In the data rows, the value 128 means zero.
Some points, one per row:
[125 139 141  65 133 101 139 126 108 173 142 175 104 107  83 114 135 152 114 159 168 108 126 122]
[118 158 136  57 141 114 123 117  43 148 158 129 133 104  73 126  48 148  65 168 174  99  52 145]
[119 117 132 225 149 106 164 128  88 133 127  95 134 161 183  95  69 149 129 135 100 116  61  64]
[135 145  80 192 124 123  44 120 142 141 138 156 162  95 165 174 146 127 114 154 100 149 203 241]
[115  96 134 180 151 106  90 115 123 141 112 158 169 122 126 156 122 108 164 166 129 104 164 218]
[120  93 142 115 132 138 102 132 125 133 135 130 163 137 137 117 139 108 210 129 100 120 181  99]
[ 97  48 163 113 204  88 173 104 117  65  95  95 174 161  85 148  60 103 172 132 107  58  18 123]
[128 128 129 116 114 155 133 120 100 114 142  88 121 104 111 177  90 138  80 120 175 124  66 182]
[121 110 150 151 128 119 107 130  75 168 130 165 145 118 101 105 105 117 174 168 141 111 173 140]
[119 133 123  52 125 114 136 125 162 148 143 146  96 134  96 106 166 143  91 127 143 129 139  99]
[129 151 143  21 107 154 152 136 167 127 147 129 102 112 102 128 180 132 122  93 155 128 142  79]
[127 112 138  44 141 131  95 119 136 118 122 127 159 128  89 160 141 103  99 136 138 111 177  89]
[123 137 110 211 129 141 130 128 123 108 125  93 143 141 183 132  94 129  94 115  94 148  65  91]
[135 133 126  41 124 137  88 136 123 140 123 131 151 143  94 119 139 111  93 137 145 142 184  92]
[159 152 100 115  84 135 143 141  51 155 127 121  85 109 148 106  62 163 189 145 121 174  90 110]
[108  92 125 121 147 101 143 118 181 122 133 141 104 157 124  97 167 129 164 122  99 116 132 116]
[138 138 122  35 113 141 105 127 133 107 111 146 140 104  97 153 136 100 119 127 143 134 193  82]
[147  95 109 154 114  89 181 147 144 162  76 172  88 146 122  75 142 151 171 135 160 167 146 156]
[124 146 111 217 127 148 108 115 114 110 150  97 139  98 182 189  96 138  74 126  98 124  68 108]
[112 111 139  65 171  57 128 118  85 129  99 176 145 164  61  60  82 104 109 182 165  92 164 103]
[124 130 135  51 130 116 164 130  62 146 127 118 127 128  92 101  55 149 124 144 150 120  62  92]
[130 148 131  39 102 151  71 131  95 164 141 149 133 110  84 132 131 113  90 157 168 141 182 111]
[129 139 132 156 122 151 132 136 184 143 155 115 126 125 170 140 196 148 162  92 118 134 144 189]
[146 127 140 137 135 131  96 127 111 117 126 130 152 116 117 159 132 114 133 136 126 112 185 130]
[125 123 139 102 132 121 138 128 145 150 148 142 108 124 145 119 162 146 124 127  75 115 133  76]
[129 100 125 118 134 128  86 119 134 114 125 136 150 118 130 159 138 105 174 139  99 119 184 116]
[112 133 127 152 141 111 153 125 188 108 126 140 113 146 142 102 171 123 150 106 132 122 133 197]
[150 104 122 140 143 116 120 133 153  95  99 108 151 158 136 132 149 116 145 110  90 132 198  91]
[168 145 115  82 140  97 146 135  41 158 122 115 136 104 120 155  53 185 111 159 134 124  77 105]
[133 153 121 211 123 135 162 136 110 131 137  68 115 166 130  97  93 159 157 106  65 145  83 132]
[132 142 112 209 118 137 143 134 104 118 118  96 126 139 185 119  84 137 111 120 103 153  70  78]
[123 132 131  37 133 136  98 131 142 121 138 119 156 150 104 109 148 109  95 119 134 127 190  79]
[120 125 125  35 116 132 170 130  98 127 126  97 112 147  99  93  77 141 118 119 138 140  71  66]
[126  94 140 118 118 138 143 119  68 147 135 111 115 101 121 165  67 145 195 149 118 115  57 117]
[124 116 145 127 115 138 150 134 148 154 143 143 101 116 112 121 165 141 135 118 182 124 134 173]
[149 189 108 223 160  92 132 123 172  73 115 148 128 108 113 159 163 132 115 113  83 111 143 205]
[129 139 124  44 126 124 143 132 172 135 141 134 105 134 107 112 176 144 100 107 136 133 146  88]
[ 87  99 133  51 161 100 131 108 196 122 139 138 119 165  66 108 172 118  57 126 136 101 116 115]
[155 172 118  26  73 164 141 147 147 152 133 144  79  95 115 132 175 144 127 105 160 173 157  83]
[110 138 125 196 107 167 123 125 212 124 165 110 104 130 192 138 209 128 104  84  95 140 145  66]
[129 146  94 215 113 147 108 132 217 121 138 122 114 134 198 140 206 132  84  92  80 166 152  90]
[149 155 106 179 104 125 130 140  51 181 130 120 115 114 159 121  64 171 154 156 138 161  77 215]
[131 142 138  97 101 150 152 134 163 114 121 143  84 118  99 121 168 116 108 105 202 142 135 173]
[132 146  95 225 131 125  65 129 147 119 124 139 159 139 189 122 147 106  82 138  93 153 193 102]
[134 119 136 165 128 133  96 138 108 161 114 141 163 137 144 122 131 117 181 147 138 137 174 194]
[151 113 135 121 124 126 184 146  78 129 100  87 121 159 122  98  69 150 136 118 174 143  69 141]
[102  85 149 109 124 140 148 118  80 154 153  95 112 143 114 114  74 140 183 140 118 112  53 103]
[123 119 126  46 146 131  81 119 151  99 124 132 175 119  89 172 146  96  83 130 128 112 178 109]
[ 95  91 146 222 150 129 134 120 193 140 142 130 138 145 169 133 183 126 127 113  93 105 115  87]
[137 142 128  83 108 165  84 137 128 134 156 120 152 115 168 134 155 117 131 115  61 140 201  57]
[141 100 124 117 147 117 104 124 143  94 111 124 157 139 139 144 140 106 180 126  90 118 187  95]
[136 157 127 215 129 127 147 134  78 138 121  99 132 140 102 118  71 147 150 134  93 136  59 176]
[134 165  98 205 104 169  53 121 166  95 149 129 153  85 198 190 170  99  85 112  91 148 204  95]
[139 142 130  38 113 143 155 141 172 134 141 121 106 132 122 116 184 147 125  92 133 141 153  66]
[137 130 133  91 127 124 153 121  68 113 122 115 120  98 134 156  60 139 125 140  85 112  62  77]
[126 153 110 108 110 175 107 127 128  98 153  80 143 113 117 161 112 125  43  99 168 150  72 209]
[154 147 143  28  90 175 160 140  68 141 134  97 121  75 114 183  82 154 154 114 152 136  75  73]
[143 124 116 148 125  95 161 136  45 150 100 136 115 131 106  92  39 153 118 163 186 144  66 192]
[137 142 140 145 144 132 139 123 182 104 134 114 118 123 149 174 185 135 133  99 137 107 132 192]
[133 133 126 139 131 138  55 117 112 135 150 144 158  90 107 185 136 116  65 156 179 111 181 216]
[119 152 108 198 105 170 111 126 124 119 147  88 128 121 181 148 105 128  79 112 103 156  70  97]
[132 113 120 159 117  92 148 134 111 176 100 201  94 106  92 102 124 143 138 169 192 143 128 212]
[126 129 114  53 128 127  79 118 136 117 123 154 154 105  90 162 138 100  87 146 136 127 185 116]
Here are 10 more points, each followed by its number:
[142 140 122 131 114 140 150 137  78 124 120 106 126 119 114 122  72 139 135 126 130 147  68 143] 0
[109 153 119 220 143 118 134 117 105 122 143  97 132 148  99 110  78 138 118 134  79 120  64 188] 1
[130 124 127  49 128 146  75 123 139 124 135 132 164 107  98 178 149 108  91 135 132 123 184 104] 2
[127 151 101 149 127 142 123 128 130 105 131  81 137 149 154 129 101 134 101 109 119 153  73 210] 3
[134 147 134 155 144 123  89 120 119 102 121 146 165 105 136 165 128 100 141 143 147 105 176 215] 4
[114 105 142 112 116 158 127 130 172 144 159 138 124 100 134 150 185 130 202 105 105 122 131 124] 5
[109 121 130  51 150 116 140 119  96 128 141  96 137 153  84 108  75 140  70 136 140 111  56 106] 6
[102  94 124 131 153 108  77 113 147 116 116 142 155 167  76 108 132  86  51 154 175 121 164 206] 7
[117 118 132 139 127 129 141 128 175 132 143 136 110 131 115 118 176 133 134 109 116 125 137 138] 8
[134 136 123 154 130 119 148 136 176 126 111 137 112 145 145 114 171 132 153 110 135 141 135 195] 9
Which of these numbered points is nearest to each point below, ignoring the 2 directions in which the first points spread most? Its number follows each.
[123  79 130 149 165  99 100 117 144 113 106 131 171 153 103 144 133 106  91 145 151 104 172 180] > 7
[116 119 138 153 153 103 155 126 174 112 102 145 121 158 120 110 159 116 146 121 146 116 115 205] > 9
[ 86  56 126 138 182 100 138 109 149 101 109  86 163 198  75 111  84 112  42 133 147 110  32 205] > 7
[156 160 116  34 105 137 160 144  75 130 115  98 108 131 111 109  73 152 109 121 149 162  83  75] > 0
[109  82 147 112 137 150  92 129 141 132 143 121 176 138 133 131 150 104 205 123  94 115 173 104] > 5
[141 135 106  75 141 117  64 124 124 133 130 148 171 106 109 171 137 124  77 153 121 126 192 124] > 2
[124 147 136 147 119 149  76 117 120 118 135 152 152  84 130 180 135  96 145 145 155 113 176 222] > 4
[122 118 149  56 136 110 152 130 134 164 138 151 109 130  88 110 151 148 126 137 154 109 127  94] > 8
[ 81  55 142 148 200  98  76  95 180  78 118 127 194 167  64 160 142  70  68 146 104  69 141 172] > 7
[116 145 120 153 112 111 162 128 161 131 120 168  80 125 140  87 153 127 175 125 146 139 143 191] > 9
[123 126 125  45 149 111 144 124  93 117 115 102 135 155  74 111  68 132  63 140 150 123  52 113] > 6
[148 137 111 128 113 149 147 142 112 114 124  74 126 145 136 119  98 146 119 101 105 163  81 117] > 0
[121 140 118 210 133 152  58 113 165  95 145 123 165 110 180 185 163  94  73 123  96 120 184  99] > 2
[134 118 143 161 139 135  99 127 123 129 119 132 171 115 146 170 138 112 176 137 131 112 174 192] > 4
[132 148 115 156 132 131 133 131  99 122 126  94 138 140 147 126  83 141 121 126 134 141  64 213] > 3
[104 128 149  16 145 147  96 120 159  91 142 111 165 152  81 119 154  82  77 108 148 105 173  86] > 6
[111 111 124  92 138 129 145 123 113 113 138  92 137 145 143 113  85 133 104 120  54 124  63  71] > 6
[137 123 123 132 133 113  99 121 119 110 113 149 140 117 107 144 123 106  96 147 177 120 187 183] > 4
[123 137 111  93 132 188  49 115 227  45 160  68 176 132 132 203 210  81  15  65 135 132 198 179] > 3
[156 136 114 138 127 110 145 144 151 136 114 141 105 134 129 112 163 151 104 118 171 149 148 178] > 9
[134 144 119 179 130 100 149 134 142 154 128 160 104 128 156  99 150 154 171 134 133 132 145 202] > 9
[136 146 114 224 147 112  90 119 148 103 117 125 153 144 111 144 143 111 129 133  67 123 189 167] > 1
[142  76 139 122 128 107 200 146  59 145  78 122 128 147 129  87  44 145 255 141 108 140  56  81] > 5
[100 143 104 105 118 188  89 115 173  84 186  57 151 122 126 165 141 119  11  78 142 142  77 209] > 3
[133 144 111 158 137 116 143 130 101 117 116  96 131 154 145 110  77 140 122 128 131 144  66 205] > 3
[124  99 121 144 141 104 153 127  79 141 107 114 131 153  96 103  58 141  95 153 173 132  53 192] > 7
[129 128 132 156 133 104 175 133  69 130  94 122 119 148 126  90  49 136 172 148 155 133  55 193] > 9
[120 130 128 130 114 132 143 126 168 130 143 141  89 127 113 108 172 132 132 112 127 131 143 134] > 8
[102 101 145 132 139 140  94 122 138 121 139 132 165 138  99 121 141  93 134 132 120 109 170 140] > 1
[159 149 102 128  79 149 154 150  67 149 116 115 102 105 138 115  73 159 136 127 171 182  92 168] > 0
[137 120 125 128 118 142 104 139 136 116 109 129 150 145 117 112 143 100 144 121 117 149 188 122] > 0
[124 151 112 132 102 158 143 131 122 110 125  91 115 134 144 122  95 124 132 107 137 160  71 193] > 3
[100 134 134 157 127 128 136 115  79 147 150 114 120 127 125 115  66 137 133 151 152 115  53 217] > 1
[117 129 102 172 149  99 131 121 104 122 113 112 137 156 130 106  69 135 106 147 127 138  59 229] > 3
[121 133 127 140 114 136 131 127 163 138 150 149 105 110 114 124 172 134 132 116 124 129 140 150] > 8
[138 107 129 163 148  95 140 132  39 175 119 123 140 136 101 115  44 165  98 175 181 122  50 209] > 7
[128 124 133  56 121 133 134 119  65 155 136 120 123  92  84 170  63 150 101 158 152 116  58 116] > 2
[136 154 131 148 119 129 139 120 156 121 131 149  93  97 137 163 164 131 146 123 155 118 138 206] > 9
[119 155  90  29 110 174  80 124 247 102 161 101 122 130 109 165 233 122  13  74 111 168 152 122] > 3
[121 114 144 102 110 157  97 132 113 134 144 142 149 108 132 124 135 103 217 130 117 124 184 106] > 5
[106 135 120 148 126 120 147 120 194 116 132 142  94 146 138 100 174 121 140 108 133 132 138 195] > 9
[155 128 107 133 110 119 131 130 145 142 129 157  92  91 154 159 163 157 191 129 100 140 156 119] > 5
[132 122 129  42 154 134 153 137 115  99 110  80 172 151  99 134  91 134  95 105 126 129  58  96] > 6
[133 108 141 138 143 129 139 134 175 133 127 118 125 151 110 132 180 136 121 107 118 126 125 136] > 8
[118 142 128  55 139 122 125 121  72 147 158 106 135 126  90 123  68 152  66 151 150 112  60 123] > 6
[100  94 105 134 167 113 117 111 157  88 124  78 157 185  93 120  99 118  11 120 143 127  51 211] > 7
[126 133 138  45 130 115 158 131 153 138 130 144 103 135  96 103 161 140 119 118 150 120 136  84] > 8
[113 108 134  43 135 124 159 130 189 126 128 129 118 149  97 109 179 131 119 103 128 126 133  79] > 8
[137 161 106 152 116 131 140 133  94 121 120 106 118 131 147 115  76 139 129 128 139 154  74 208] > 3
[178 144 124 116 107 155 176 163  88 124 111  62 128 144 162 116  95 167 141  86 156 168  92 122] > 0
[135 134 133  44 122 138  91 125 114 126 125 146 149  97  92 164 132 109 111 145 151 120 184  99] > 2
[125 124 104 155 117 121 131 130 180 141 142 141 102 131 130 110 179 146 124 114  96 148 153 142] > 8
[163 173 132 212 100 133 178 154  42 158 107 111 109 122 123 105  57 165 213 135 103 157  77 144] > 0
[112 128 144 208 128 117 162 125 158 131 129 152  99 131 166 103 157 124 148 121 125 115 128  71] > 8
[124  97 162 130 145 116 165 119 158 114 115 139 108 124  90 157 159 123 151 120 138  90 116 127] > 8
[129 123 180  88 147 150 170 131  73 100 126  73 141 144  84 133  72 121  99 112 215  95  37 168] > 3
[138 145 130 152 123 132  98 135 107 137 113 145 149 133 143 116 128 110 162 141 151 139 182 197] > 4
[137 128 131 151 122 118  74 132  60 179 128 179 153  98  96 129 102 123 110 185 200 127 172 223] > 4
